In the data rows, 128 means zero.
In each game, the first row plays the second. By how much does the first row win? 10 means about a draw, 20 a big win and 0 a big loss. Wins can go round in a circle. Each row has two weighted sums of its numbers, A and B, taken from their middle values. A row wins by its A times the other's B, less its B times the other's A.
[ 93 169 149 135 183 138  93 163  95 141 138 113 157 161 104 164  85  91
 103 123]
[ 89 126 122 193  68 111 178 111  84 126 144  58 126 159 117 119 197 131
 166 140] 10
[ 92 180 164 160 114 114 127 132  83 173 153 102 156 183  58 195  80  80
  66 113]
[ 97 153 150 136 190 157 115 167 132 110 150 141 170 143 148 108 119 141
 131 137] 13
[ 96 177 162 164  94 113 151 124  79 178 152  96 146 182  57 189  97  85
  63 102]
[125  72  57 134 105 101 166  90 130 155  82 107  54  97 157 122 148 118
 122 116] 3
[198  97 115  61 123 127  86 129 169  94 102 169 116  74 159  95 133 155
 182 144]
[ 88 178 152 151 158 125  95 142  71 170 127  99 150 179  79 201  66  67
  75 121] 10
[ 88 182 156 152 153 125  84 143  72 175 130 105 156 180  71 196  69  69
  68 118]
[193 106 132  64 124 134  89 128 173  83 111 182 124  73 152  92 142 160
 187 142] 10
[ 92 157 147 130 187 163 106 166 137 104 151 143 167 144 146 105 121 143
 124 135]
[ 96 154 152 137 198 156 113 170 140 110 155 140 162 142 152 107 116 143
 139 138] 9
[169  79  65  79 105 116 116 108 159 118  83 124  75  77 154 117 145 129
 160 139]
[ 85 131 127 191  60 103 195  99  82 137 150  55 134 163  98 129 191 119
 146 136] 7
[ 85 170 150 143 181 142  84 157  85 151 133 109 160 165 101 174  75  88
  98 125]
[143  70  59 104 101 109 142 101 137 135  82 118  66  88 153 116 148 118
 140 125] 12
[ 90 181 156 171  85 102 151 119  84 177 162  95 153 185  60 180 104  93
  60 105]
[ 82 153 136 191  40  98 206 104  87 155 164  71 151 173  69 143 171 114
  98 112] 11
[191 100 119  66 119 130  86 122 170  77  96 174 116  73 155  94 140 155
 176 142]
[ 85 170 151 178  63 101 180 115  86 173 167  83 149 179  62 166 139  98
  69 108] 13
[204 103 114  67 124 134  87 124 164  82 104 178 123  79 155 100 138 163
 176 135]
[158 128 161  99 159 154 106 150 175  84 149 187 160 107 165  76 131 182
 162 142] 10
[ 79 159 148 178  51  96 195 114  87 166 172  74 145 178  61 147 157 106
  85 111]
[ 95 176 154 146 170 135  89 155  76 156 133 107 150 170  89 190  64  77
  88 124] 13
[112 145 154 120 181 163 116 158 158  97 162 168 168 132 163  81 133 167
 148 140]
[ 86 136 131 188  57 103 195 105  91 142 156  63 135 161  97 124 187 122
 143 132] 9
[198 104 114  62 122 138  89 129 167  87 104 178 121  75 157  98 134 161
 183 143]
[ 88 180 155 143 181 136  92 157  81 154 130 107 160 165  98 188  76  83
  91 122] 9
[ 88 172 147 135 192 149  91 159  92 141 136 112 158 167 108 158  89  96
 103 129]
[ 89 175 158 166  82 105 164 119  88 176 158  88 151 185  59 178 115  87
  54 104] 11
[119 146 153 125 179 164 113 166 161  97 157 160 174 130 161  84 131 170
 145 140]
[157 122 161 102 156 159 103 144 176  86 148 186 155 103 160  81 131 180
 167 139] 10
[136  67  60 116 110 104 151 103 146 151  75 111  63  93 154 124 141 119
 140 112]
[194  97 106  60 119 134  90 123 164  86 102 170 112  72 153  99 137 151
 181 140] 7
[ 93 171 157 168  81 100 171 114  81 178 153  88 151 184  54 177 116  94
  67 112]
[ 86 171 147 140 180 140  89 156  88 147 138 108 156 168 103 176  81  90
  92 133] 11
[152  74  62  98  97 107 133 105 149 130  80 118  66  88 154 115 147 120
 149 124]
[170  78  74  84 110 116 121 110 154 122  72 131  75  86 151 109 140 126
 161 132] 10
[ 89 184 164 155 125 108 117 133  82 179 146  98 149 186  62 205  75  85
  56 114]
[102 152 156 135 183 166 121 172 143 102 159 151 168 142 152  99 125 145
 136 144] 15
[183  87  78  71 109 117 105 115 162 102  83 149  90  73 153 108 140 136
 172 133]
[ 84 170 146 143 185 148  98 158  92 141 131 111 162 163 108 157  87  95
 108 126] 8
[150  75  60  97 103 104 134 102 151 137  72 118  66  89 157 118 145 123
 144 130]
[155 128 158 102 161 165 105 156 184  77 148 191 161 104 163  73 135 183
 161 140] 11
[160  77  64  90 107 112 126 106 153 123  77 130  72  86 148 115 148 125
 155 133]
[158  77  67  93 103 114 122 108 152 129  77 123  75  86 158 113 141 117
 151 119] 12
[126 141 162 121 167 159 119 158 165  94 163 175 169 121 163  84 129 178
 152 141]
[176  89  79  72 107 117 104 112 162 103  81 144  96  78 154 107 146 129
 167 136] 12
[159 129 158 104 157 157 106 156 180  87 149 187 159 109 165  70 128 185
 161 136]
[ 88 177 151 147 170 138  85 151  83 160 127 104 157 170  93 180  69  83
  96 130] 10
[ 98 157 150 139 189 156 116 162 133 108 159 139 165 139 145 106 121 151
 132 133]
[198 109 133  78 137 141  92 135 178  77 123 189 141  86 156  95 131 167
 176 137] 10
[114  66  77 163 117 107 194  82 121 168 101  92  39 106 156 128 164 116
 118 126]
[111  67  91 193 115 111 197  70 105 162 127  90  51 112 166 127 182 128
 115 135] 8
[ 93 161 150 137 188 152 108 171 118 123 146 130 169 153 136 128 111 119
 124 133]
[ 95 127 124 196  66 105 189 102  84 135 143  59 131 164 113 121 195 129
 158 131] 10
[ 86 153 138 176  50 100 204 109  89 159 163  66 146 168  70 142 174 115
 101 113]
[ 86 146 133 186  48 107 200 103  85 146 163  59 146 166  79 132 185 121
 114 126] 10
[ 94 172 163 168  76 109 157 114  88 175 162  95 148 186  54 180 114  97
  58 109]
[199 100 120  67 123 134  94 134 169  81 104 173 122  74 159  99 136 156
 180 140] 12
[ 93 180 165 166 105 105 139 121  76 178 148  96 151 192  58 191  93  86
  55 107]
[ 91 178 154 150 172 127  85 152  77 161 116 105 151 173  83 188  72  73
  86 121] 13
[ 99 131 136 194  61 107 189 110  87 133 150  59 138 164 105 127 193 130
 151 136]
[195 106 122  72 128 147  89 133 171  81 111 184 131  79 158  94 129 166
 179 141] 11
[ 94 182 156 149 153 122 100 144  71 167 137 104 151 182  67 202  67  72
  72 118]
[ 92 178 155 142 177 135  93 152  72 154 127 111 153 169  86 190  69  79
  87 120] 11
[188 111 146  78 137 155  94 136 176  78 126 189 145  87 161  86 132 174
 175 143]
[ 95 180 164 162 102 107 136 125  78 174 155  98 152 179  54 194  89  84
  59 108] 8
[100 153 153 136 184 163 114 166 140 109 155 143 167 144 148  95 125 149
 129 135]
[105  61  83 176 106 111 202  76 109 168 120  96  48 112 156 128 161 122
 118 127] 11
[154 130 163 103 157 157 109 153 180  81 150 188 164 112 166  75 127 182
 156 141]
[181  88  77  71 113 116  99 117 163 103  85 145  93  78 155 111 143 135
 169 133] 11
[177  87  76  76 112 109 107 105 149 113  70 141  85  73 155 111 142 129
 162 131]
[ 88 176 153 171  62 102 181 111  92 174 164  84 150 182  58 161 134  96
  73 102] 16
[ 92 181 164 150 137 131 101 142  75 173 138 100 146 180  66 201  65  71
  65 120]
[100 128 117 191  66 107 185 103  82 128 146  61 129 155 116 118 194 130
 172 145] 19
[114  64  85 193 111  99 204  65 111 166 119  97  52 105 165 125 180 123
 118 133]
[ 95 176 156 145 173 138  96 152  75 158 130 110 157 170  86 200  65  77
  84 121] 12
[ 87 159 147 142 193 152 101 163 113 128 146 122 157 152 133 128 111 117
 126 138]
[196  99 117  67 125 137  95 125 171  85 103 171 124  78 158  94 136 154
 182 138] 11
[122  63  63 146 101 101 183  94 128 161  94  97  55 103 159 127 153 119
 117 123]
[119 146 154 123 170 167 120 158 161  95 157 173 173 130 156  80 124 172
 144 141] 8
[134  69  60 129 102 102 158  95 134 156  86 105  56  97 152 127 143 118
 127 119]
[119  62  73 146 102 102 183  94 128 162  94  98  49 105 156 122 150 114
 116 111] 11
[198 107 140  69 134 150 100 137 177  82 119 188 138  80 159  87 141 167
 175 140]
[119 147 157 120 180 168 114 161 160  97 164 163 168 132 157  84 124 170
 141 140] 11
[196 105 119  70 125 137  95 126 174  80 109 183 129  79 157  93 135 159
 179 141]
[100 150 152 129 181 160 111 166 146 108 162 150 172 138 150  94 131 158
 141 135] 10
[ 91 156 153 134 184 160 113 167 136 111 159 135 167 136 148 110 120 141
 136 137]
[ 85 155 140 183  42 103 196 102  92 163 163  70 152 174  69 139 165 115
  96 113] 8
[196  97 110  68 119 133  90 123 165  80  96 170 114  70 158  99 132 154
 183 133]
[164  79  62  90 106 110 119 114 146 126  72 124  72  84 155 117 146 125
 154 123] 11
[164 128 155 100 159 159 106 150 185  82 156 187 163 107 166  76 130 183
 168 139]
[ 97 179 165 159 116 120 118 139  80 176 140 101 150 183  61 208  82  80
  62 103] 5
[118  63  72 153 108 106 184  96 128 166  90  93  48 110 161 124 152 121
 115 124]
[ 86 173 156 169  85 109 160 110  90 180 169  90 147 183  57 181 105  98
  58 107] 15
[ 89 169 147 144 181 140 100 161  87 132 132 108 165 164 108 164  93  93
 105 128]
[162 128 158 104 155 156 107 151 174  81 150 184 164 100 163  78 125 188
 167 140] 8
[ 98 182 153 146 154 131  99 151  70 159 130 103 155 184  79 203  67  74
  77 110]
[ 97 180 159 156 139 118 104 145  74 178 135 101 154 180  68 204  72  72
  64 113] 7
[191 102 111  59 122 139  84 124 177  84 106 175 125  74 156 101 132 160
 181 139]
[193  99 111  62 114 135  90 120 171  87  97 171 115  76 150  99 141 158
 182 139] 10
[ 97 160 151 142 188 156 109 166 119 120 149 131 166 149 144 112 113 137
 130 139]
[ 91 172 151 172  62  95 186 117  92 169 170  83 149 180  62 164 133  94
  68 113] 6
[143  71  63 109  99 108 135 100 143 142  79 114  60  87 157 121 142 113
 142 118]
[ 93 169 155 140 182 143  89 164  87 134 130 111 158 168 107 165  85  95
 107 132] 9
[ 95 133 124 188  58 105 195 102  82 134 152  60 126 165 104 126 194 128
 157 140]
[122  83 106 208 118 101 189  65  89 137 143  98  69 128 169 120 200 123
 146 145] 15
[166  79  67  79 102 115 120 117 158 115  72 127  82  79 156 113 148 131
 161 130]
[111  68  74 153 108 108 190  94 126 166  91 102  54 108 156 125 157 123
 115 124] 12
[155 131 155 103 155 154 107 153 180  76 153 187 163 105 170  74 129 187
 165 138]
[178  83  72  71 102 115 110 110 156 116  73 141  81  73 154 116 146 136
 160 129] 10
[197  96 112  64 122 137  90 114 165  79  97 172 116  71 153 102 137 146
 182 145]
[ 88 170 146 143 195 152 103 156 104 130 142 121 158 159 122 151  91 105
 115 129] 8
[195 109 129  68 136 139  90 127 173  82 109 188 135  84 157  90 134 169
 179 143]
[140  72  66 119 100 104 151 102 145 143  84 114  60  94 157 117 142 112
 132 120] 11
[ 94 168 151 145 181 146 103 164  97 136 133 115 158 155 114 153  96 100
 114 134]
[ 91 140 128 191  48 100 199 106  88 144 156  60 139 167  90 126 183 122
 129 127] 10
[194 109 124  76 129 131  86 130 174  82 106 181 128  75 158  86 139 161
 181 143]
[199  98 108  61 116 130  90 122 171  88 105 165 111  72 151  99 137 145
 178 131] 10
[ 91 158 147 137 195 167 106 171 132 114 152 135 165 148 140 111 123 139
 131 135]
[118  65  69 153 104 104 190  90 125 166  92  98  48 104 156 121 158 121
 114 119] 11
[157 125 159  94 161 160 101 149 185  84 150 192 164 102 163  74 126 187
 163 136]
[159  78  63  91 106 109 118 103 146 128  76 125  76  86 157 117 144 124
 148 128] 11
[ 91 177 154 142 172 131  87 153  77 156 130 106 157 171  89 187  74  78
  94 127]
[164 127 158 102 159 152 108 148 178  83 153 193 159 109 169  78 121 185
 162 137] 11
[106 156 157 127 181 164 112 172 140 100 161 151 173 143 148 100 128 144
 131 142]
[202  99 107  64 126 133  97 121 163  86 101 164 120  75 153 104 133 151
 178 140] 11
[ 88 179 162 149 137 118 105 143  76 172 138 100 155 183  68 207  72  74
  71 116]
[ 95 182 167 163 116 109 131 126  86 176 151  95 154 188  65 196  81  82
  58 103] 8
[194 111 138  73 139 147  90 130 165  81 119 186 137  83 157  93 134 167
 182 142]
[177 116 124  97 159 122  76 145 162  97 111 203 164 100 186  82  72 166
 188 110] 11
[ 96 176 162 155 121 117 129 134  82 176 149 102 154 186  57 200  79  76
  52 112]
[112  63  75 161  97 106 193  91 122 166 105  92  50 108 156 123 162 116
 112 124] 5
[160 126 162  97 158 159 108 155 179  78 147 194 161 106 171  78 125 185
 158 130]
[193 103 120  71 123 140  92 123 175  82 111 185 132  79 159  92 134 157
 178 139] 11
[ 89 176 148 141 172 140  90 160  83 152 124 102 158 178  93 192  72  78
  93 122]
[179  84  81  67 107 121 101 117 161 111  78 145  91  84 152 113 152 130
 173 132] 7
[162 123 163  97 156 163 111 148 181  77 155 189 163 106 165  77 126 184
 166 141]
[200  97 110  61 125 136  89 118 168  88 102 168 122  74 152 105 136 153
 181 140] 12
[194 110 137  75 133 143  93 126 182  77 115 188 141  88 159  88 136 167
 172 144]
[ 91 175 147 143 166 139  95 156  83 154 124 107 156 171  94 193  76  82
  86 124] 11
[ 95 181 158 150 128 122 113 133  79 169 149 101 152 189  60 205  73  75
  63 111]
[ 94 146 134 192  49  97 205 101  88 155 158  62 147 172  75 133 175 117
 108 120] 10
[193  99 108  71 120 130  89 128 170  87  99 164 118  68 153  98 142 148
 182 139]
[170  82  70  84 102 114 113 106 156 119  79 128  74  77 156 115 145 129
 160 124] 11
[ 89 157 144 179  46 100 197 103  91 169 169  73 149 182  66 154 152 111
  87 115]
[196 102 111  61 123 132  96 126 167  86 103 173 123  75 147  99 132 147
 182 141] 11
[185  91  75  69 107 121 107 117 164 102  81 147  93  78 156 112 145 126
 164 132]
[201  98 115  67 117 139  95 123 172  84  94 173 121  74 157  98 142 151
 178 139] 11
[161  78  59  88 104 109 131 111 152 128  78 123  74  83 157 117 139 128
 151 126]
[ 86 178 155 145 172 137  83 153  78 148 134 111 165 177  92 193  72  81
  91 117] 10
[109  66  74 148 103 100 181  88 130 166  94  96  48  99 157 126 155 121
 118 113]
[ 92 148 134 177  50  94 202 106  87 156 164  61 146 168  81 135 183 118
 118 123] 12
[116 146 152 127 179 159 115 168 163 102 165 165 168 129 159  87 130 174
 145 136]
[105 150 149 133 183 164 113 165 144 102 161 153 164 138 156 101 123 160
 136 148] 11
[ 91 178 165 156 136 115 107 135  76 176 137 101 151 186  74 207  66  79
  61 111]
[105 151 158 133 176 157 112 161 146 110 156 148 169 141 150  93 123 157
 143 144] 13
[102 154 151 135 183 164 111 162 151 102 155 150 164 142 150  95 133 153
 138 139]
[ 85 163 144 172  55  98 200 106  91 170 170  75 144 177  63 152 156 104
  88 111] 10
[160 129 159  98 159 164 111 150 177  85 158 189 162 103 167  73 135 181
 163 138]
[141  78  65 110 103 109 140 103 143 136  76 110  61  87 150 115 137 116
 139 124] 10
[ 94 180 170 151 123 112 123 135  76 179 147 100 149 181  64 202  80  71
  62 112]
[116  72 109 209 114 111 201  66 103 151 143  99  53 122 165 121 193 126
 134 144] 5
[ 90 180 153 148 155 130  90 152  72 161 124 107 154 174  78 200  60  72
  77 124]
[ 85 174 161 169  70  97 171 113  92 175 164  85 149 183  61 168 123 100
  62 104] 1
[ 86 179 159 153 134 125 106 137  68 169 139 100 155 182  72 208  67  68
  64 113]
[182  83  82  70 112 120  98 116 163 104  85 143  92  72 157 112 144 138
 168 134] 7
[102  66  99 192 116 109 197  75 107 153 124  92  43 115 161 126 182 120
 120 133]
[ 99 148 152 134 180 161 114 163 144 103 163 148 169 137 158  98 127 159
 138 139] 7
[183 117 141  85 146 149  95 136 185  77 133 191 150  93 165  79 133 187
 169 141]
[ 93 175 156 143 181 139  91 153  84 145 129 109 160 165  98 176  80  88
  98 129] 10
[157 128 157 102 158 164 111 147 187  78 149 193 163 107 168  76 134 183
 165 144]
[102 153 156 140 179 163 118 173 138 104 156 145 162 143 151  96 124 154
 136 133] 10
[154 131 158 105 164 157 106 153 176  80 147 189 156 102 168  69 130 184
 161 144]
[196  97 107  71 114 126  93 118 162  94  92 169 120  77 156 104 139 146
 183 140] 11
[108  62  93 182 104 103 198  74 118 168 115  93  45 116 163 122 175 126
 114 124]
[157 128 164  99 160 152 106 154 175  83 151 191 160 105 166  75 130 185
 164 137] 11
[ 86 170 150 178  66  98 187 111  83 179 166  79 146 181  60 165 133  90
  66 108]
[ 99 155 151 136 185 162 116 166 133 112 154 144 169 140 146 105 122 142
 136 144] 14
[152 146 180  72 192 148 140 144 207  68  91 186 184 130 158 132 133 154
 144 136]
[ 85 177 157 169  96 109 150 120  86 174 162  96 151 184  55 181 109  87
  54 108] 17
[167  80  74  81 103 115 115 107 153 115  76 134  77  87 154 116 145 131
 158 125]
[ 92 180 158 149 161 130  94 149  79 165 123 101 151 181  77 204  66  75
  75 113] 16
[101 152 158 128 183 161 115 164 147 102 157 147 164 131 160  92 114 153
 135 139]
[106  67  92 190 113 107 210  74 108 167 124  90  49 113 162 129 178 125
 116 128] 11
[112 144 155 124 180 161 113 159 147  97 154 155 162 143 155  85 132 163
 146 134]
[127  73  63 127  93 109 161  94 142 149  80 106  52  97 159 121 146 121
 125 119] 12
[178  86  79  71 109 114 101 113 161 105  84 144  92  79 153 116 133 135
 166 125]
[129  73  54 130 101 104 170  95 143 150  82 104  52 102 157 127 147 115
 121 119] 13
[128  70  55 121 105 103 156 105 133 156  81 110  51  95 155 124 149 120
 127 118]
[ 88 175 147 142 191 142  98 160  93 140 134 112 158 160 114 158  99 103
 110 128] 11
[195  95 112  65 116 127  90 120 169  85 107 172 121  77 154 101 134 152
 182 137]
[189 113 132  71 136 140  92 135 173  85 125 190 137  81 162  89 142 168
 175 145] 10
[ 88 181 163 164 116 112 131 129  84 180 149  99 155 184  63 194  86  72
  57 106]
[ 92 181 158 161 126 113 115 125  83 170 151  99 153 183  65 203  72  80
  59 106] 11
[194  99  96  70 117 130  88 124 172  83  93 169 115  71 153  99 142 150
 180 141]
[ 85 170 148 144 182 143  90 168  92 136 138 116 162 156 115 151  97 103
 114 134] 9
[ 96 181 160 152 160 135  98 142  78 164 133  98 157 178  73 201  70  71
  76 123]
[ 86 153 142 186  43 102 201 100  82 161 164  69 147 170  69 142 179 110
 100 117] 8
[171  79  65  82 101 109 119 119 156 118  76 134  81  84 149 115 145 133
 163 122]
[104  60  77 183 109 109 202  73 115 167 115  94  48 110 160 124 167 119
 122 127] 9
[ 87 180 163 164  95 118 146 124  86 174 150  97 148 179  55 188  97  87
  58 115]
[163 128 160 103 160 158 106 149 181  79 146 184 162 107 166  77 137 181
 161 139] 10
[172  69 150  65 153 106  71  86 157  51  12 190  92  80 159 121 108 179
 155 149]
[161 126 156 102 160 156 110 156 178  83 151 188 163 104 165  74 126 186
 165 137] 5
[ 97 177 160 156 124 115 122 139  81 175 150 104 149 187  66 200  76  75
  58 112]
[ 87 144 130 187  49  96 212 107  89 146 160  64 139 166  83 128 185 120
 117 118] 11
[ 89 163 148 143 192 149 103 164 108 124 142 113 164 158 126 137 110 115
 125 131]
[114  63  63 152 102 107 188  93 129 161  95 101  50 101 155 125 159 122
 115 118] 12
[119  66  68 145 102 105 169  93 130 166  89  97  46 108 156 122 145 120
 122 121]
[ 94 178 161 150 162 130  91 152  76 166 127 106 155 180  75 201  66  80
  76 122] 14
[117  64  64 146 105 100 169  94 134 159  89 101  50 101 158 129 146 116
 126 117]
[176 100  84 137  92 129 127 140 154  57 105 180  68  77 134  84 122 187
 174 116] 5
[ 90 180 151 147 173 138  87 150  76 152 137 101 163 165  93 193  65  77
  88 119]
[ 85 166 147 179  52 102 198 110  91 171 171  76 153 175  67 151 153 109
  81 111] 5
[184  86  79  74 107 121 107 112 161 104  81 147  94  75 151 108 144 131
 174 128]
[ 89 176 157 154 119 119 124 128  78 176 143  91 150 179  67 203  72  74
  57 112] 12
[108  72 102 204 116 105 203  70  95 144 139  98  61 121 171 120 190 131
 136 143]
[ 98 151 155 134 197 158 112 166 142 107 157 140 170 144 143 102 116 143
 131 138] 8
[123  70  64 127  99 105 160  99 133 154  88 104  49  96 157 122 144 116
 121 119]
[186 115 140  79 140 147  97 139 179  78 127 197 144  88 161  84 133 177
 179 142] 10
[ 90 175 155 163  83 105 162 122  87 175 159  88 150 187  55 182 113  86
  63 112]
[ 92 184 158 153 140 125 101 140  80 177 137 103 148 175  70 198  73  75
  66 109] 13
[ 93 172 161 166  79 109 163 118  85 179 163  89 147 182  59 185 114  87
  57 107]
[ 93 186 163 157 137 122 104 136  78 176 138  98 155 180  68 202  64  68
  66 109] 15
[116 145 150 125 172 166 118 163 160  99 157 160 166 132 158  81 133 157
 140 137]
[162  80  66  94 105 113 121 108 154 124  72 124  70  85 156 124 142 118
 152 127] 10
[119  68  67 144 102 106 179  93 126 160  98 100  51  98 159 120 157 122
 117 122]
[107  67  83 167 111 104 200  78 117 166 112  93  48 107 160 125 171 118
 120 123] 9
[ 90 171 155 145 181 140 100 162  86 133 128 110 157 160 105 167  93  98
 105 127]
[160  84  68  86 109 117 126 105 152 125  74 125  70  81 153 115 145 124
 151 123] 9
[ 86 172 146 137 195 150  98 164  98 132 141 114 163 156 120 145 102 106
 108 130]
[ 97 175 152 145 181 128  88 154  74 158 131 106 148 172  85 196  71  80
  83 124] 10
[165 130 161  93 159 159  99 146 178  81 154 190 162 105 171  68 127 188
 163 137]
[156 131 168  97 151 163 109 153 171  85 150 189 157 105 163  74 126 178
 163 131] 9
[ 89 182 161 162 102 106 137 130  78 171 149  96 151 186  58 190  95  84
  50 107]
[167  84  65  82 101 117 117 113 151 119  75 135  79  79 154 111 140 125
 162 122] 8
[109  64  69 159 102 109 193  85 129 164 105  99  46 104 156 126 160 121
 113 118]
[ 87 168 159 170  70 101 181 112  90 173 167  87 152 182  53 162 140 104
  66 108] 15
[137  69  60 120 103 107 163 100 139 147  84 109  50  94 154 122 143 122
 130 125]
[104 150 157 129 176 168 118 168 145 101 156 151 167 137 153  96 126 160
 138 137] 10
[ 89 172 145 141 184 147  92 158  89 140 133 114 159 156 110 161  91  96
 109 130]
[204 101 101  60 118 132  91 124 167  94  94 165 115  75 158 103 139 154
 177 136] 9
[ 86 162 149 178  60 103 190 111  92 168 168  79 146 181  60 159 145 102
  68 102]
[163 125 160 102 157 153 102 154 173  84 151 193 159 108 171  73 129 185
 168 136] 13
[158 130 155  99 157 157 103 150 176  86 155 187 159 117 170  73 126 182
 163 138]
[ 90 137 130 192  51 102 195 110  84 137 153  62 137 162 100 121 187 127
 150 129] 9
[ 84 168 153 138 183 141  91 159  89 138 133 112 162 161 105 171  85  87
 102 125]
[141  74  60 117 100 109 147  98 142 141  80 110  60  96 153 123 139 123
 134 120] 11
[157 130 152  99 158 158 106 148 185  81 152 187 158 110 170  81 132 190
 161 142]
[ 90 140 126 196  49 101 202 104  93 139 158  60 139 170  83 131 185 121
 127 126] 10
[ 93 158 156 136 189 150 110 170 128 117 152 133 161 147 143 114 114 139
 130 132]
[164  86  76  82 112 117 121 103 155 125  76 128  84  88 147 111 138 130
 159 121] 11
[ 86 145 132 180  46 100 206 104  93 152 168  63 143 171  79 129 185 121
 117 135]
[ 86 175 146 140 177 134  95 159  84 137 129 111 158 166 101 174  74  85
 100 129] 10
[107  62  79 176 103  96 206  84 116 163 111  90  45 113 155 126 174 125
 117 124]
[ 90 169 157 172  67 101 177 116  84 172 165  87 146 183  57 167 117  94
  63 105] 15
[160 132 160  99 159 161 106 145 184  83 153 186 154 107 171  79 132 184
 166 145]
[ 90 139 127 197  49 102 200  99  90 144 150  57 132 162  94 129 189 124
 147 127] 11
[103 154 154 129 182 159 109 167 147 109 161 155 165 145 158  94 126 153
 136 133]
[110 153 155 130 180 152 118 165 152  99 156 152 167 138 152  92 127 157
 140 135] 10
[ 99 182 159 147 139 121 103 149  71 168 143 105 152 189  67 206  71  75
  70 115]
[157  76  69  84  97 119 123 108 150 126  81 127  80  85 155 117 143 127
 152 120] 6
[ 93 169 151 136 185 150  99 161 105 122 145 114 160 160 119 145  99 104
 110 134]
[ 90 169 143 139 183 149  96 161  96 128 142 116 164 157 117 144  99 102
 111 131] 10
[ 95 173 156 162  79 103 162 117  92 180 163  88 151 184  52 177 113  92
  58 109]
[157 128 159 105 161 159 105 152 179  81 154 188 161 107 163  74 132 177
 165 138] 12
[ 88 169 148 144 187 148  92 166  89 133 134 110 162 164 101 154  87  99
 106 129]
[196 108 138  72 132 144  95 131 178  74 115 186 135  80 157  89 142 171
 180 137] 10
[ 90 138 125 197  56 105 192 106  87 137 153  59 138 166  96 129 189 124
 149 134]
[ 90 178 155 145 173 138  95 158  79 149 127 105 156 170  90 190  69  83
  92 122] 8
[156 129 163 103 159 165 104 149 182  87 146 189 166 103 169  74 128 186
 166 138]
[159 121 159  96 154 158 109 151 189  83 149 184 158 104 159  71 132 183
 160 135] 10
[ 92 158 151 178  46  93 192 112  90 163 171  72 149 174  63 149 159 109
  82 113]
[ 88 134 127 193  46  99 196 104  80 136 150  58 143 163  95 130 193 121
 145 137] 12
[161 127 154  96 158 153 108 145 183  73 148 192 161 108 165  75 127 193
 165 136]
[198 109 135  63 130 146  88 130 165  86 116 178 133  75 157  89 134 162
 180 140] 9
[160 129 167  99 159 157  99 149 181  81 150 189 162 114 164  72 133 190
 162 143]
[ 91 180 160 163  92  99 157 115  80 181 155  96 153 185  58 184  99  84
  58 103] 10
[107  60  88 182 116 107 204  70 110 165 122  94  55 115 163 127 179 124
 117 131]
[166 127 158 101 154 164 110 149 174  76 157 187 166 104 166  80 131 178
 164 138] 7
